A single turn carries every row of the set below to another of its rows. Some are shown first; where does it send the rows asked next?
sogit: [  3   2  -3  -3  -8   2  -5   9  -8  13   1  -3   5 -15   5   0 -23   0
   3  -4  -2   2 -14  10 -11 -18   7  25  -7  14  17  15  15   7 -14   2
   3 -12]
Kop: [-18  11  -1   6   1  20   0  -6  16  -8  27  -5  -8   6   3  -7  -6 -12
 -12  -5  -3   2  12   6   8   5  -1  -1  -6 -22  13  -1 -17  -7   9 -14
  -3   7]
Pem: [  6   3   6   9 -12  -1  -2   7   3  17   5 -11   0  -5   2   3 -16   0
   3  -4   1 -14 -21  10 -16  -9   8  20  -1  20  19  12  11   3 -11   3
  10  -2]
fote: [-11  -6   1 -12  -8 -14   2  -3 -12  -6   7  13   6  18  -9 -18   6  13
  10  11 -19   2  11   5   5 -17  11  -6  12  -4 -19 -10  -2  -7   2  -3
   0   1]
pefe: [ -5  -3   4   1   1   1  -5   5 -16  13   9   5  -4 -16  10  -6 -11   9
  -8  -5  -1  -6 -21   3  -8 -15  -4  16   1  22  17  16  16  15  -8   4
   8  -4]
lapa: [-12   0  -6  -5 -16  -1  -5  -4   7   1  20   7   5  24  -7 -19   7   5
  12  -7 -22   2  12  -5  -2   0  11  -8  16  -9  -1   0 -12 -12   4 -13
   0   2]
sapi: [ -2   2  -4  15  23 -10   7  10  -5   0  -4   4 -15  -2   3   3  18  -4
  -1  18  18  -2  -7  -2   2   2 -13 -17   8   9 -23 -10  -7   1  11   1
  -8  -7]
buki: [  3   3   1   5 -12  -8   3   8  -5  14  11  -9   0 -14   4  -4 -15  -9
  -3 -10   7 -18 -15  19  -5  -9   0   9   7  20  22   9   7   9 -11  12
  -1 -18]
Vune: [  1   1   8   3 -10  -5   8   3  -2  12  13  -9  -3 -13   5  -1 -17  -8
  -5 -10   2 -18 -19  20  -7  -7  -1  10   7  21  19   6  10  11  -9  11
   3 -11]
beso: [  0  -6  -2  10  -5  -2  -2   0  -9  18   5   1 -10 -20   6  -7 -11   4
  -3  -7   1 -16 -17  15 -14  -3   0   6   7  24  11  13  16  19 -15   4
  -2 -11]
Gug: [  7   7   1   5   5  -7  13  -7   6  -1   2  19  -2  -3  -1   5  14   0
   4   5 -10   8  20  -8  26 -24   6 -11   7 -21 -10  -4  -7   4  -3  -1
   0   9]
Mivam: [  6  -5  -7  18  20  10  16  -9  11  -8   2   2 -16 -10 -11  18   0 -14
  -7  12  -6   8  16  -5   6 -10   2 -13  13 -16 -19   0 -12  11  -2   2
 -13   0]
zosu: [ -1   3 -13   5   0   1  -5  -2   8   8  -2  10   3   3   6 -16  15   3
  26  -2  -7  17   0  -2   1  -9   9   5 -10 -19  -8   1  -2  -2   9 -29
  -2   9]
bos: [  3  -2  -3  17  14  13  12 -13  22  -6  14  -1  -7   0  -6  11   4 -20
  -6  -1  -6   6  10 -14  16 -10  -2 -10  13 -17  -1   4 -15   4   7  -8
  -6  12]
gefu: [-13  12   0  -4  -2  -6   4   0 -10  -8  -1  18  -6  -4   8 -16   9  10
  -4  20  -5   5  16  17  19 -12   9  -9 -11 -14 -14 -17   0   5  -7   2
  -6  -1]
Sek: [  9   0   8   3 -14  -6  11   1  -3  13  14  -8  -3 -13   9   3 -17  -1
  -6 -11   7 -14 -17  19  -1 -10  -6   7   7  20  18   9   8   6  -5  16
  -1 -13]
lum: [ -4   3  -5  -4  13 -13  -1  10 -14 -11   4   8   1   8 -11  -3  15   8
  -4  18  -3   1   0   8  11   2   7  -8   8  -4 -30 -14 -14   1   1  18
   7  -6]
malid: [-11   7 -11  17  11  21   3  -5   9  -8   6  -7 -20  -6  -8   5 -12 -11
 -12  16   4   3  13  11 -14  16   2  -9  -5 -10 -10  -6 -16   1  -5  -5
 -17  -4]
Fof: [ -2  -2  -4  -1   1   2  -8   6 -14  12   6   6   3 -17  11  -7 -14   3
  -6  -4   4  -2 -21   2  -6 -16  -6  18  -1  24  21  17  13  12  -8   3
   1  -8]
Zurol: [  0   4   2  -4 -10   2   1   6  -8  16   4   2  -1 -14   6   4 -22   5
   1  -5  -9   0 -12  10 -14 -14   8  23  -5  12  17  14  17  10 -16   2
   7  -9]
bevo: [ 11  -7  -5   9 -11  -3   0  -8  -9  19   3   3  -8 -21   8  -6 -12   9
   1  -9   4 -10 -16  15 -13  -5  -3   4   5  22  10  15  12  16 -11   5
  -7 -13]
bubav: [-10 -16  -1  -7  10  -6   5  -2 -12 -13  -2   8  -3  14 -11  -3  -2   3
  -5  28  -7   3   2   4  -3  -9   2 -10  11  14 -29 -12   0  -7   5   6
  -5  -1]
Vodid: [ -6  -6 -13   5  21  10  -1   3  -4 -16   5  -7  -6   3 -20   6  -3  -6
  -8  18  -4   7  -3   8  -9  12   7  -5   9  -6 -32  -7 -18   5   2  12
  -4  -7]
sodaz: [ -9   5  -1   1   1  12   2   5  19  -5  10 -20  -1   8  -3  15 -12 -21
   1 -17   6  16  14  -3   2  -3   3  -3  -1 -13   8   9 -18 -11   9  -1
  -2  11]
petu: [ -1  -2  -6  12   7   2   9   2  11  -5  -6 -19 -15  -4 -11  18 -10 -21
   1   1  18   4  14  13  -8   6   5 -20   7   1 -14  -1 -15   2  -2  13
 -17  -1]
zarig: [  9  -1   1  19  21  -4   9  -2   2  -7  -3   9 -12  -2  -8  11  15   3
  -3  19  -1   4  13 -13  16 -21   4 -12  11  -9 -21  -3  -9   6   0   3
  -1   8]
Parob: [  7   3   2   9 -11  -4  -5  13  -1  13   5 -15   3  -6   1  -2 -15  -2
   4  -3   5 -13 -18  13 -12 -14   8  22  -1  18  18  13   9   2 -10   5
   7  -9]
guto: [ -8   5  -7 -12  11 -14  14   3 -12   3  -2  26   0 -12  11  -9  12   1
   6   6  -2  16   4   7  18 -16  -8  -8  -3  -9 -16 -12   2   5   7  -6
  -8  -5]
Sos: [-18  -4 -10  -2  -4  15   4  -6  14  -3  23  -1  -2  21  -5  -1  -6 -14
  -5  -4 -17   6   6 -10 -10  15   0 -13  19   1   3   1 -15 -12   6  -7
  -9  -3]
gupu: [ -5   1 -10   1  -5   6 -17   1   8   4  -2   3  -1   9   6  -6   8   4
  16 -18  -2  23  15 -11   5 -11  12  -1  -9 -16   3  15  -5  -3   2 -14
   0  18]
zovu: [-14 -15 -11  -3   9  13   9  -5   3 -10   6   0  -9  13 -10   8 -11 -13
 -10  18 -11   7   3  -2 -14  13  -4 -15  15  13 -19  -6  -7  -8   2   4
 -15  -7]
gil: [ 15   1   6  13 -15   1  -2   7   3  14   5 -14  -2  -3   6   4 -14   6
   3  -6   4 -10 -21  10 -15  -8   7  17  -1  18  15  15   9   0 -10   7
   5  -7]
kobut: [ -6  -3 -19  -5  -1   8 -12 -13  13   3  19  11   7  16  -3 -14  12 -10
   4 -11 -13   8  -3  -2  11  16   5  -6   1 -13  -2  -2 -16  -4   5 -13
   5  13]
gela: [ -3   6 -13  15  10   5  18  10  13   2   5 -14 -15  -6  -5  13  -4 -22
   5   2   2   6   7  11 -13  13  -1 -10   9 -14 -14  -4 -14   1   5  -1
 -18 -21]
vafi: [  7   3   2  -3 -15   5   5   5  -6  12   5  -3   1 -15  10   3 -23   9
   0 -10  -7   6 -14  10 -11 -17   6  22  -4   9  16  17  12   7 -11   8
   0 -13]
pav: [ -8   9  -7  13  -8   5 -15  -5  10   1   9  10  -8  12   8 -22  16   9
   7   5  -5   0  13   5  10  -2  12  -3 -15 -21   1  -3  -4  -4  -1 -21
   2  14]
geg: [-11  -2  -5 -10   1 -12  -3   0 -14   1  -8  17  -4  -8  10 -13  13   9
   7  -8   1  19  17   2  19 -23   4 -16  -1  -8 -10   2   1  12  -2   3
  -9   7]
susem: [ -3   5 -15 -10  -6 -13  -6  -2  -4   3   9  23   6  12  -3 -13  20   5
   8   0 -14   4   6   8  19   6   9 -10   2 -13 -15 -11 -11  -1  -5   4
   8   1]
vob: [-11  -8 -18  -4  13  21  -3  -9  12 -11  20  -5   2   5 -13   1  -8 -21
  -9  -3 -11  13  -4   4  -2  17   1  -1   7 -13 -10  -2 -20   2   9  -3
  -4   2]
pego: [  9   1  -8  17   2   4   5 -15  22   5   5  10  -5   4  -3   4  14  -8
  10  -1 -12   6  16 -13  18 -11   9 -10   6 -22  -2   3 -11   2  -3 -15
  -2  15]
Vad: [-10  10   1   5   6  11   9   9  18  -5  19 -16   4   6   2  -1   1 -19
   7 -12  -2  13  -3  -4   1  -5  -1   7   4 -22   5   1 -18  -8  23 -17
  -1   2]
zofe: [  2  -3  -9   9  -6  -5  -6   3 -11  20   5   3  -5 -18   6  -9 -10   0
  -1  -7   6 -14 -17  12 -11  -5  -3   7   4  24  18  15  12  16 -14   4
  -5 -16]
napog: [  4  -4   4   2  -2   3  -4   0 -13  11   8   2   0 -16  12  -7 -11  15
  -7  -8   3  -1 -24   0  -8 -17  -5  16   1  22  17  19  12  11  -2   4
   3  -2]
bur: [ -6  -6   1   8  16 -13   0   2 -10  -6 -11   0 -11  -7  -1  -2  14  -1
  -3   8  23   0   6   4  10 -10  -4 -27   8  13 -21  -5  -7  10   3  16
 -12   6]
pozun: [-11   8   5  14  19   5   1   4  -6 -16  -1   1 -15  -2   0  -3   6   4
 -18  32  14  -3   2   5   3  -2   0 -11  -5   5 -17 -16 -11   2   2   6
  -7   4]

pozun -> Kop
vob -> susem
zofe -> Parob
Now find these:
Mivam -> pego
vafi -> bevo
Zurol -> beso
gupu -> bur
Sos -> fote
gela -> zosu

A single turn carries every row of the set below to another of its rows. Some are shown first; where does it send the rows asked next?
bimep: [ 16  10 -16   3   6  13  -8   2   6  -2 -21 -15  -4   9   4   6   9  14
 -23  -1  -9]
gimo: [-10  12  16   3   7  -8 -10 -10  -1   3   5 -16   9   6 -10 -14   3 -11
 -16  -2  15]
rener: [ -9  -6  -2   1 -19 -11  -3 -26   0   9  -7  11   5   5 -25   4   3   4
  -5   7   7]
batan: [ 11   2   6  -8   0 -11   6  -3   6   1  10 -17   5   1   6   6  -3 -17
   5  22 -20]
Sofo: [ -8  -8  12   2   5  -9  -8   3   5 -14   5 -22  16  12 -15 -13  -5   1
  -4   5   8]
zuf: [ 18  -9   2 -13 -10   5 -15  -6   7  14  10  -9  18  -8  12  -1   3  -5
  11   6  -3]
donim: [ 21  22 -12 -12  -1  -9  11 -11  -7   6 -10  13 -11   6   2   4  10 -13
  -6  -2  -2]
Tum: [ -2  -6  -8   2 -20 -10  -6 -29   7  12  -6   5   0   7 -22  -1   0  -1
  -7  11   5]
Zeruk: [  9   4   4  -7   7 -12   9  -3   0  -6   9 -16   6   3   6  12  -7 -18
   1  17 -19]
tegim: [ 20  -9   8 -19  -2   2  -7   3  -1  12  14  -9  12  -4   8   5  -4  -7
  12  13  -9]
Dasov: [ 14   9  -6 -12   6 -10  12  -8  12  11  -7  10  -5   1  10 -11  -6  -1
  10 -19  16]
nuv: [  6   7   3   2   1  12  -8   4 -25   3 -14   6  -5  13 -15   0  -4  21
   5 -14   2]
lenof: [  2 -11  13   0 -11  -3  -2  14  -8 -17 -10   5  -5  -4   5  -9   3   6
 -18 -17  -1]
Kor: [  2   2 -18 -13  15   8   9   2  18   5 -14   1  11  16   0  -5   4  12
  20   1   1]
mivo: [  4  -9 -13  -2  -5   9 -15 -25   1  26   0   2   1   7 -14   4 -14   1
  -4   5   8]
nilug: [ -7   0  -8 -11  13  -1   9   6  17  10  -9   5  11  15  -8   0  -5  17
  22  10   3]
suga: [ 12  22 -11 -10   0  -7   7 -15 -12   4  -9  13  -3   5  -1  11  13 -14
 -12  -2  -1]
nefa: [ 12 -10   9   0   7  -1   6  -5  12  -5 -14 -29 -14   7  -3 -12 -11   5
 -21  -1  -8]
dagat: [ 12  -1  23   1 -11  -5   2   5   3   9 -18  -5 -15  -8   2  -6  -4  27
  -3 -10  -5]
rumuv: [-14  -3  19  -3  -4  12  -5  12  -6  -5 -11  -3   6   0   2  -8  19   5
 -15   1 -12]
Pibo: [ -2   9   9   3 -10  -5 -14  -1  19   9 -14 -11   9  -6   1  -4  21  17
 -18   4   4]
nese: [  7 -14  -8  -3  -1  15  -9 -28   5  24   0 -11   0   6  -7  -5 -17  -2
   2   1   0]
Kiga: [ 18  11 -10 -18  11 -12  10  -6   6   7  -3  11  -4   6   6  -6  -3 -12
  -3 -11  17]
gazef: [  0  -1  -8   2  -5 -11  11   4   9   2 -12   6  -2  12  -9  10 -11  20
  23  12 -12]
muvur: [ -9  -7   1  18   0   0  -6   1   0 -10  -8  -7  -9   1   5  -3 -17   1
 -27 -13  -1]
pabi: [-22   8   2  14  11  16  -3   7  -2   1 -16  -5  -3   7   4   2   0   9
 -19  -2 -12]
megu: [ 16  18  -1   4   9   5 -10  17 -21  -5  -4  -3   0   6   7  10  -6  10
   4 -12  -3]
Lik: [ -3  -8   0   2  -4 -13  13   2   2  -4  -9   4   2   9 -11  14 -16  19
  21   9 -12]

rener -> suga
Pibo -> bimep
pabi -> muvur
Now find these:
gazef -> Tum
Dasov -> zuf
Sofo -> nuv
tegim -> nilug

